Each row is where one point has got to under a steady rotation. How many ticks took it there?
The counts run from 0 to 910.
[ 0.50  1.93  2.05  1.83  2.08  0.77  0.68 -0.64 -1.56 -0.01 -0.30 -1.68
 -0.21 -1.11  0.76 -1.71 -1.76 -0.82  2.40 -0.33 -0.98  0.10 -3.58  1.38
  1.12 -0.09  2.24 -1.05 -0.50  0.73  0.12 -0.93  0.31  2.14 -3.30 -1.26
  0.20  1.13 -1.51 -2.60 -0.27 -0.51  0.50  2.45 -1.03  0.35 -0.34  2.05
  0.47 -1.60  0.07 -0.68 -1.50 -0.43  0.17  3.39 -1.03 -1.37  1.15 -1.12
 -0.59  0.36  1.23 -2.14 -1.21 -1.03  1.87]
16
[-0.59  0.55  2.46  3.35  0.45  1.50  0.32 -2.63 -1.56  1.18 -0.61 -0.75
  1.01  1.17  0.88 -1.21  2.19  1.07  1.41  0.74 -2.03  1.22 -1.20  0.94
  2.71 -0.78  2.54  1.09  2.04 -0.24  1.21 -1.92  0.90 -1.95 -2.45  0.36
  0.35 -0.47  0.79  0.17  0.85 -2.02 -2.11 -0.28  0.69 -0.94  2.88  0.03
  3.67  1.04 -1.25 -0.76  0.31  0.03 -0.99  1.77 -1.01 -1.28  1.44 -0.48
  0.44 -1.25 -1.50 -2.86 -1.20  0.51  1.45]
276
[-1.22  0.99 -0.07  3.23 -0.19  0.00  1.44 -2.44 -1.87 -0.47 -1.12 -0.66
  2.88 -2.07  0.07 -0.55  0.81 -0.95  0.65 -0.94 -2.18  1.79  0.73  3.90
  0.27 -0.06  0.69  1.67  1.75  0.86 -0.07  0.90  2.21  1.52 -1.85 -0.80
  1.08  0.22 -1.11 -2.02  1.02 -1.49 -2.06  0.21 -0.13  1.38  0.84  2.48
 -2.25 -0.88 -0.04 -0.39 -0.14  1.38 -0.69  0.87  0.12 -1.08  1.29 -3.17
  2.93  0.66 -0.93  0.55  0.54 -0.16  1.73]
723
[ 1.35  0.29  3.31  1.04  3.30  1.75 -0.38 -2.64 -1.62 -0.14 -2.37 -0.26
  1.63 -0.11 -1.11  1.00  1.85  1.61 -0.89 -1.78 -1.54 -0.95 -0.22  1.78
  0.16  1.59  2.41  0.89  0.79  0.13  1.29  0.78  0.65 -3.21 -0.14 -0.58
  0.72 -0.89  1.35 -0.95  2.95  0.04  0.01 -2.35 -1.18  0.60  1.10  0.94
  0.79 -0.89 -0.95  0.78  1.03  0.32 -1.74  2.93  1.17 -2.25 -0.18 -0.08
  0.68 -0.44  1.36 -0.72 -0.28 -2.40  2.84]
613
[ 1.17  2.61  2.83  1.53  0.72  1.65 -0.50 -2.61 -0.09 -0.42 -1.21 -2.68
  2.63 -0.86  0.46 -0.66  3.00  0.72  1.48  0.94 -0.40 -0.21 -1.02  0.84
 -1.59 -0.53  0.34  2.37  0.96  0.08  0.39  0.45  1.27 -3.28  0.12  0.03
  0.09  1.87 -0.60  0.13  0.81 -0.37 -0.17 -1.67  1.03  0.94  1.37  3.47
  0.38  0.52  0.78 -0.72  1.21  0.99 -1.02  1.82 -0.64 -1.84  1.16 -1.51
  1.22  1.16 -2.07 -0.92 -1.12  1.73  1.16]
44
[ 2.36  2.09  4.94 -0.30  2.45 -0.13 -0.51 -0.68 -0.76  0.47 -1.09 -1.69
  2.43 -0.14  2.07 -2.63  0.40  1.50  1.88 -1.58  0.36 -0.03 -1.69 -1.12
  0.92 -0.01  2.54 -0.55 -0.61 -0.96  2.29 -0.39  0.49 -0.94  0.58  0.14
 -0.96  1.17  1.00  0.93  2.10  2.70  1.12  0.09  0.52  0.60  0.24  0.68
  1.54 -0.37 -0.55  0.50 -2.22 -0.41 -1.00  2.47 -0.12 -1.11  1.13 -0.46
 -0.83 -1.14 -0.04 -1.22 -1.95 -1.30  2.35]
55
[ 1.50 -0.66  1.07  4.43  1.41  1.10  0.31 -1.41 -1.28  0.30 -0.07  1.31
  2.48 -2.08  0.33 -0.74 -1.71 -0.19  1.15 -1.13 -0.85  1.22 -0.24  3.17
  2.30 -1.98 -0.35  0.07 -1.27 -0.16  0.81 -0.67 -1.07  1.30 -2.36  0.18
  0.86  0.57 -0.22 -1.79  2.26 -0.37 -0.08 -0.37 -0.09  0.32  0.70 -0.17
 -0.33  2.20 -2.86  0.67 -1.08 -0.65  0.59  2.23 -0.80  0.61  1.40 -0.43
  1.08 -2.60  0.38 -0.41 -0.59 -2.80  2.92]
251
[-0.36  0.72 -0.03  3.67  3.48  0.13  1.36 -3.75 -0.37 -0.27  0.22 -1.56
  0.58 -1.61  1.31 -0.38 -0.08  0.25  1.55 -0.02 -2.14  2.78 -2.56  0.42
  1.93 -0.42  0.37 -0.68  1.63  0.04  0.06  0.35  0.97 -0.15 -2.04  1.23
  1.38 -0.39 -0.54 -3.91 -0.35 -3.21 -0.69  0.47 -0.09 -0.51  1.94  0.79
  0.17  0.08 -0.37 -0.48  1.68  0.58  0.07  3.16 -0.28 -0.38  0.80 -3.07
  0.47 -0.95 -0.33 -0.21 -0.98  0.09 -0.28]
19
[ 1.64 -0.46  3.51  0.94  3.99  2.32  0.83 -2.79 -1.25 -0.39 -1.42  0.44
  1.31  0.44 -0.35 -0.57  2.23  0.36  0.21 -1.71 -2.69  2.21 -2.67  0.63
 -1.01  2.26  0.98  0.70  1.29  0.50  1.63 -0.15  1.18 -0.94  0.88 -0.28
  0.69 -2.01  1.12 -0.48  1.64  0.09 -0.02 -1.38  0.05 -0.97  2.73  1.46
  0.15 -0.40 -1.12  1.12 -0.17  0.96 -1.37  1.13  1.14 -1.06  0.12 -2.44
  1.83 -0.10 -2.38  0.31 -1.18 -0.31  0.75]
375
[-1.07  1.00 -0.03  2.68  0.52 -0.21  1.03 -2.51 -0.95  0.49 -1.65  0.05
  1.74 -0.36  1.15 -1.41  1.21 -0.99  0.05 -1.69 -2.38  1.32  1.64  2.53
  0.82 -0.51  2.55  1.05  2.20 -0.16  0.80  0.06  3.25 -1.88 -2.04 -1.08
  0.97  0.33 -0.10 -1.09  1.42 -1.05 -1.68  1.67 -1.81  0.30  1.03  3.08
 -0.34 -1.33  1.02 -0.20  1.24  1.44 -0.87  1.16 -0.09 -1.34 -0.13 -3.84
  1.25 -0.91  0.69 -0.34 -0.65  0.43  2.07]
631
[ 0.69  3.05  2.68  1.02  1.38 -0.26  1.49 -2.57 -0.43 -1.40  0.07 -3.40
  0.93 -1.14  1.92 -1.20  0.85  0.74  2.19  0.27 -0.82 -0.03 -3.36 -0.10
 -0.05  1.41  1.87 -0.24  2.16  1.05  0.07  1.37 -1.08  0.77  1.05  1.18
  0.12  0.70 -0.16 -2.07 -0.01 -1.17 -1.31 -1.46  1.54  0.07  0.64  1.35
 -0.14 -0.55 -0.68 -0.31 -2.35  0.05 -1.27  2.49  0.22 -2.14  2.98 -1.12
  1.41  1.31 -2.32 -1.12 -1.56  1.18  1.08]
748
[ 0.04 -0.80  2.30  2.08  3.29  2.68  0.78 -3.37 -1.51 -0.62 -0.64 -0.72
  1.20 -1.67  0.12  0.71  0.04  0.87  0.75  0.65  0.57 -0.03 -2.65  1.40
  0.55  0.14  1.71  0.64  0.64 -0.53 -0.38  0.89  1.22  1.02 -1.05  0.68
 -1.20  0.16  0.38 -3.15 -0.19 -0.53 -1.82 -2.41  1.09 -1.23  1.71 -0.12
 -1.03  1.40 -0.42  0.64  2.16 -1.52 -0.27  3.36 -0.75 -2.86  1.53 -0.84
  1.49  1.20 -1.22  0.73 -1.56 -2.30  1.92]
264
[ 0.98  2.45  3.16  1.37 -0.41 -0.08 -0.46 -2.67 -1.51  0.45 -1.86 -1.28
  1.54 -1.38  0.38 -0.44  3.06  0.97  1.20 -1.01 -1.89 -0.60  0.74  1.71
 -1.51 -0.03  1.22  2.02  2.10  0.16  0.89  1.63  0.61 -1.75  1.64 -1.08
  1.56  0.38  1.31 -2.44  3.31 -0.21 -0.61 -0.86  0.92  0.88  1.12  3.29
 -0.35 -1.09 -0.22  1.74  1.77  2.35 -2.40  2.23  1.24 -0.82  0.07 -2.40
  1.34 -0.31  0.03 -0.37  0.13 -0.21  0.42]
855
[ 0.54  2.15  3.92 -0.10  0.49  0.80  0.17 -3.97 -0.02  0.44 -0.60 -0.97
  2.45 -1.13  1.64 -0.73  3.14  2.02  1.90 -0.54  0.30 -0.55 -0.91 -0.34
 -1.14  0.10  0.94  2.07  1.25 -0.54  0.00  0.83  1.23 -1.07  1.23 -0.14
 -0.64 -0.03  1.09 -2.51  2.62  0.19 -0.41 -1.13  1.61 -0.02  1.01  2.65
 -0.58 -0.32  0.52  1.47  1.65  0.35 -2.19  1.61  0.71 -0.92  0.55 -2.84
  0.65  0.03 -2.56  0.85 -1.32  0.91  0.69]
769
[ 0.90  3.45  1.93  1.04  0.23 -0.58 -0.09 -1.01 -0.38  1.14 -1.26 -3.03
  3.70  0.07  1.14 -1.97  1.52 -0.18  0.67 -1.44 -0.20  0.42  1.00  0.71
  1.50 -1.30  1.82  1.02  0.38 -0.43  1.49 -0.92  2.53 -1.80 -2.03 -1.08
  0.11  0.99 -0.51  1.72  2.12  1.47 -0.88  1.44 -0.99  1.69  0.12  3.24
  1.07 -1.75  1.28 -1.36 -0.97  1.48 -0.66  1.00 -0.20 -0.71  0.27 -2.22
  0.78 -0.69  1.19 -1.40 -0.56  0.54  2.86]
781
[ 2.81  0.23  1.68  0.84  3.92 -0.02 -0.50 -2.04 -0.65 -0.94 -0.97 -2.09
  3.80 -1.98  0.62  0.11 -0.91 -0.72 -0.54 -3.64 -0.34  1.04 -1.19  1.94
  0.34  0.42  0.15 -1.56 -0.49 -1.07  1.46  2.93  2.26 -0.94 -0.69  0.48
  0.13  0.28  0.96 -1.33  1.93  1.81  0.82 -1.38 -1.26  0.79  1.08  1.22
 -1.84 -0.25  0.20 -0.80  0.27  0.30  0.59  2.59 -0.14 -0.59  0.19 -2.23
 -0.03 -0.67  1.76  1.31 -1.34 -1.69  2.39]
153
[ 1.05  0.10  4.43  2.06  0.00  0.48 -0.50 -1.37 -2.08 -0.40 -1.28 -2.01
  1.08 -2.78 -0.16 -1.07 -0.78  0.95  3.13  0.56  0.23 -1.12 -1.36  3.66
  0.54 -0.16  0.13 -0.26 -0.18  0.53  0.39  0.93 -1.08  2.91 -0.31  0.54
 -0.24  2.41  0.66 -1.38  0.41  0.26 -1.64 -1.98  2.65 -0.42  0.59  0.48
  0.26  0.86 -2.18  1.04  0.40 -0.97 -0.45  3.32 -0.95 -2.36  3.06  0.79
  0.65 -0.70 -0.53 -1.83 -0.37 -1.16  1.40]
28
[ 1.84  1.22  0.88  2.46  3.67  0.96  2.38 -2.71 -1.29 -0.69 -0.65 -0.37
  2.90 -0.81  1.60  1.21 -0.32 -0.07  0.36 -2.46 -0.50  0.97 -1.31  0.61
  0.69  0.73 -0.04 -1.43  0.15 -1.45  1.24  1.36  0.91  0.62 -0.56  1.14
  1.69 -1.02  1.93 -2.69  1.31 -0.44 -0.96 -2.23  0.23  0.39  1.13  0.22
 -2.21  0.57 -1.78 -0.19 -0.17  1.07  0.43  2.18  0.03  0.06  0.46 -2.95
  1.24 -0.97  0.37  1.91 -1.16 -2.65  2.20]
244
[ 3.48 -0.10  3.15  2.14  4.00  1.85 -1.76 -2.17 -0.67  0.97 -1.20 -0.26
  2.48 -0.55  1.01 -0.32  0.30  1.02  0.08 -1.64 -0.72  0.70 -1.44  0.41
  0.05 -1.14  0.20  0.33 -0.78 -1.96  1.66 -0.37  1.60 -3.18 -0.71 -0.30
  0.29  0.66  1.24 -1.13  2.01  1.06  2.16  0.07 -1.29 -0.21  1.72  0.60
  1.01  0.63  0.41  1.09  0.92 -0.44  0.38  2.44 -0.56 -0.92  0.43 -0.85
 -0.69 -1.34  1.72 -1.17 -1.62 -2.48  1.63]
60
[ 2.39  1.18  2.44  0.08  1.48 -1.49  0.03 -1.88 -0.39 -0.84 -0.73 -0.55
  3.04 -1.06  1.16 -3.71  0.72 -0.10  2.45 -2.69 -1.68  2.57 -2.06  1.15
 -1.49  0.74  1.18  0.74  0.42  1.62  1.73  0.85  0.47 -0.15  1.52  0.49
 -0.13  1.18  0.22  0.74  0.94  2.51  0.48  0.18  0.41  0.37  1.25  2.61
  0.03 -0.40 -0.51  0.37 -2.72  0.27  0.02 -0.37 -0.10 -0.86  2.16 -2.10
  2.28 -1.25 -1.88 -0.55 -0.43  1.04  1.53]
379
[ 2.46  2.74  2.78  1.54  0.48 -0.27  0.10 -1.69 -1.05  1.33 -0.06 -0.90
  3.47 -0.74  3.24 -2.69  1.10  0.12  2.64 -1.67 -0.18  2.08 -0.44 -0.29
 -0.27 -0.84 -0.02  0.58 -0.10 -0.86  2.39  0.29  0.53 -0.57  0.37  0.82
  0.14  1.19  1.72  0.31  1.07  1.79 -0.58  0.35  0.89  0.58  1.06  2.29
 -1.04 -0.09  0.83 -0.30 -2.55  1.23  0.28 -0.65 -0.15  0.08  1.85 -3.02
  0.92 -1.00 -1.54  0.67 -0.92  1.07  1.84]
228
[ 1.95 -0.46  3.69  0.03  2.56  2.36  1.30 -1.87 -0.43  1.81 -1.41 -0.15
  2.27  0.18  0.77 -0.11  2.31  0.85  1.45 -2.84 -1.68  1.27 -0.35  0.73
  0.02  0.12  0.16  0.21  0.22 -2.15  1.96 -0.06  0.96  0.80  0.71 -0.02
 -0.28 -1.83  2.57 -1.07  2.71  2.09 -1.80 -0.87  0.28 -0.52  1.95  0.32
 -1.40 -0.67 -1.36  1.30 -0.55  1.57 -1.78  0.95  0.61 -0.40 -0.07 -2.92
  2.93 -1.29 -1.87  0.82 -0.45 -0.69 -0.01]
224
[ 1.10  0.91  1.62  1.45  0.85 -0.50  0.21 -3.50  0.14 -1.08 -0.33 -0.63
  2.35 -1.36 -0.03 -1.31  2.31  0.30  0.98 -0.81 -3.20  1.44 -1.55  2.01
 -1.76  0.79  0.38  1.61  1.66  2.23  1.50  0.94 -0.04 -2.64  0.93  0.83
  1.15  0.96 -0.19 -0.81  1.33 -0.28  0.25 -1.16  0.68 -0.41  1.79  2.43
  0.43  0.57 -0.73  0.30 -0.75  0.84 -0.67  0.31  0.18 -0.85  1.66 -1.78
  2.83 -0.21 -3.10 -0.87  0.20  1.72  0.08]
288
[-0.24  0.73  2.33  1.45  1.87  0.85  0.44 -1.70 -0.98 -0.59 -1.01 -2.84
  0.58 -1.33  0.51 -0.60 -1.49 -0.10  0.10 -0.58  0.53 -1.28 -0.87  1.68
  2.92 -1.22  2.41 -0.99  0.30  0.08 -0.83 -0.27  2.04  0.80 -3.11 -0.37
 -0.93  1.09 -1.06 -2.30 -0.02 -0.60 -1.44  0.39 -0.56  0.90 -0.12  0.42
  0.50 -0.32 -0.02 -0.86  0.09 -0.70 -0.95  4.90 -0.47 -2.93  1.23 -0.80
 -0.71  0.89  1.78 -1.33 -2.00 -1.33  3.01]
259
[-0.06 -0.08  1.88  4.07  1.29  2.90  0.84 -2.49 -1.70 -0.59 -1.77 -0.08
  1.40 -1.50 -0.96  0.24  1.50 -0.59  0.04  0.81 -2.18  0.84 -0.94  3.14
 -0.48  0.30  0.32  2.13  1.29  0.20 -1.01  0.02  1.08  0.85 -1.80 -0.67
  0.78  0.21 -0.49 -1.40  0.51 -2.21 -1.94 -2.28  0.48 -0.46  1.23  1.09
 -1.39  1.55 -0.53 -0.56  0.59  0.50  0.36  1.19 -0.66 -1.64  0.91 -1.90
  2.24  1.87 -2.41  1.51 -0.23 -0.65  2.74]
177
[ 1.81 -0.58  3.83  3.12  0.77  2.19 -0.94 -2.54 -0.81  0.86 -0.82  0.64
  0.78 -0.93  1.06 -1.53  1.40  2.17  2.82  0.53 -1.70  1.32 -2.45  1.88
 -0.76 -0.87 -0.24  2.34  0.33  0.31  0.47 -0.15 -1.37  0.17  0.29  0.14
  0.15  0.79  0.98 -1.99  1.12 -0.85 -0.38 -0.70  2.30 -1.49  2.54  0.30
  1.80  1.13 -1.91  2.43  1.64 -0.20 -0.91  1.50 -0.19 -0.58  1.76 -0.98
  1.41 -1.84 -2.92 -0.96 -0.01 -0.60  0.08]
118
[ 1.10  1.72  2.35  2.47  1.39  1.17 -0.32 -0.46 -1.25 -0.74 -0.90 -3.72
  0.26 -1.36 -1.03 -0.61 -0.15 -0.95  1.55  0.73 -1.51  0.01 -2.36  2.62
 -0.08  0.08  0.51  0.52  0.22  0.99  0.18 -0.39  0.34  0.96 -1.78 -1.21
  0.96  2.15 -3.17 -0.45 -0.67 -1.63 -0.51 -0.23  0.47  0.48  0.16  3.05
  0.50  0.18  0.58 -1.82 -0.46  0.37 -0.09  3.01 -1.33 -1.55  0.92 -0.04
  0.76  2.19 -0.25 -2.69  0.06  0.20  2.42]
741
[ 1.67 -1.81  3.63  1.15  3.66  1.67 -0.37 -1.97 -0.20 -1.56 -1.01 -2.38
  1.63 -1.62 -2.23  0.30  1.15  0.34  0.50 -1.09 -1.52  0.87 -2.33  2.74
  0.72  0.15 -1.66  0.33  0.43  0.31  0.25 -0.03  0.53 -0.40 -1.97  0.33
  0.27 -0.08 -1.64  0.13 -0.95 -0.47 -0.97 -3.29  0.38 -1.48  2.30  0.89
  0.85  1.23 -0.57 -0.77  1.00 -0.15 -0.12  3.81 -1.08 -2.60  1.40 -0.24
  1.84 -0.27 -1.65 -1.42 -0.38 -0.45  0.57]
831
[ 0.79 -0.66  1.41  3.53  3.71  3.07  0.15 -2.12 -1.60 -0.27 -0.91  0.14
  1.21 -1.56 -0.04  0.16 -0.50 -0.81 -0.30 -0.29 -0.26  1.01 -1.84  2.18
  0.49 -1.44  0.27  0.62 -1.33 -1.60 -0.58 -0.51  2.74  1.47 -2.50 -1.33
 -0.67  0.74 -0.03 -2.55 -0.45  0.04 -0.47  0.01 -0.66 -0.80  1.11 -0.71
 -0.71  1.33  0.18  0.15  1.61 -0.80  1.62  3.14 -1.14 -1.34 -0.09 -2.32
 -0.42  0.71  1.18  0.16 -1.41 -2.08  2.83]
172
[ 1.74  3.50  2.24  3.64  1.18  2.13  0.40 -1.92 -0.25 -0.97 -0.38 -2.29
  2.52 -1.40  0.02  0.64  0.72  0.59  1.79  1.37 -0.20 -1.04 -1.84  1.59
 -1.61 -0.04 -0.13  1.70  0.19  1.08  0.00  0.77 -0.36  0.52 -0.15  0.14
 -0.39  2.13 -1.40 -1.75  0.77 -0.85 -0.02 -1.35  1.61  0.54 -0.22  2.27
 -1.89  1.31  0.00 -1.43 -2.46  0.89  0.19  1.43 -0.98 -0.56  1.53 -1.39
  2.03  2.43 -2.23  0.70 -0.92 -0.56  3.01]
419
[ 1.41  0.32  1.93 -0.13  2.26 -0.96 -0.85 -2.85  0.49 -2.13 -0.62 -2.57
  2.87 -3.43 -0.48 -0.49  0.28  0.68  0.19 -1.56  0.56 -0.29 -1.44  2.62
 -0.23 -0.85  1.30  0.86  0.00  1.14 -0.27  0.84  1.21 -1.50 -0.54  0.71
 -0.60  1.64 -0.30 -1.31  0.55  0.01  0.89 -2.38 -0.58  0.56  0.33  1.56
  0.66  0.63  0.72 -0.52  1.21 -1.48 -0.28  3.85 -0.47 -2.82  2.62 -0.06
  0.39  0.06  0.00 -1.18 -0.98 -0.62  2.01]
437
[ 1.15  0.50  2.29  4.47  3.41  1.44  1.19 -1.63 -3.28  1.25 -1.92 -0.51
  0.14  1.84  1.90 -0.89 -0.70 -0.41  1.31 -0.98 -1.87  1.89 -1.67  0.22
  1.76  0.52  1.82 -1.91  0.95 -1.96  2.26 -0.99  0.99  0.10 -2.15  0.51
  2.77 -0.17  2.05 -0.96  0.60 -0.61 -0.91  1.67 -0.31 -0.34  2.09 -0.20
  0.92 -0.35 -1.47  0.02 -0.35  0.48  0.04  1.05 -1.02 -0.34  0.34 -2.38
 -0.57 -0.84  1.77 -1.30 -1.06 -1.18  1.87]
560
[ 1.36  0.46  2.35  1.94  1.55  0.80  0.61 -0.60 -0.42 -0.14 -0.51 -2.05
  1.96 -0.95  1.23 -2.28 -1.12 -0.40  2.35 -0.50 -0.26  2.86 -3.06  1.40
  1.94 -1.45  0.43 -0.82 -0.66  0.61  0.16 -0.98  0.55  2.82 -2.37  0.84
 -0.72  0.81 -1.63  0.25 -1.45  0.52 -0.79  1.45  0.39 -0.57  1.27  1.04
  0.25  0.15  0.38 -1.61 -2.71 -1.39  1.03  1.52 -1.91 -0.67  2.08 -1.67
  1.27 -0.04 -1.02 -0.89 -1.13  0.01  1.96]
734
[-0.14  1.06  1.84  3.19  2.39  1.12  1.69 -2.62 -1.37 -0.70 -0.99 -2.47
  0.19 -0.85 -0.83  1.05  1.58  0.26  0.70  0.24 -3.07  0.14 -1.40  1.83
  1.39  1.89  0.04  0.23  2.74  0.62  0.83 -0.02 -0.21 -0.89 -1.91  0.86
  2.26 -0.82 -0.04 -1.64  0.49 -2.80 -2.33 -2.69  0.49  0.14  2.09  0.74
  0.20 -0.01 -2.07 -1.10  0.43  1.92 -1.52  3.31 -1.45 -1.04  1.70 -1.30
  2.76 -0.64 -1.05 -1.51 -0.38  0.41  0.83]
744
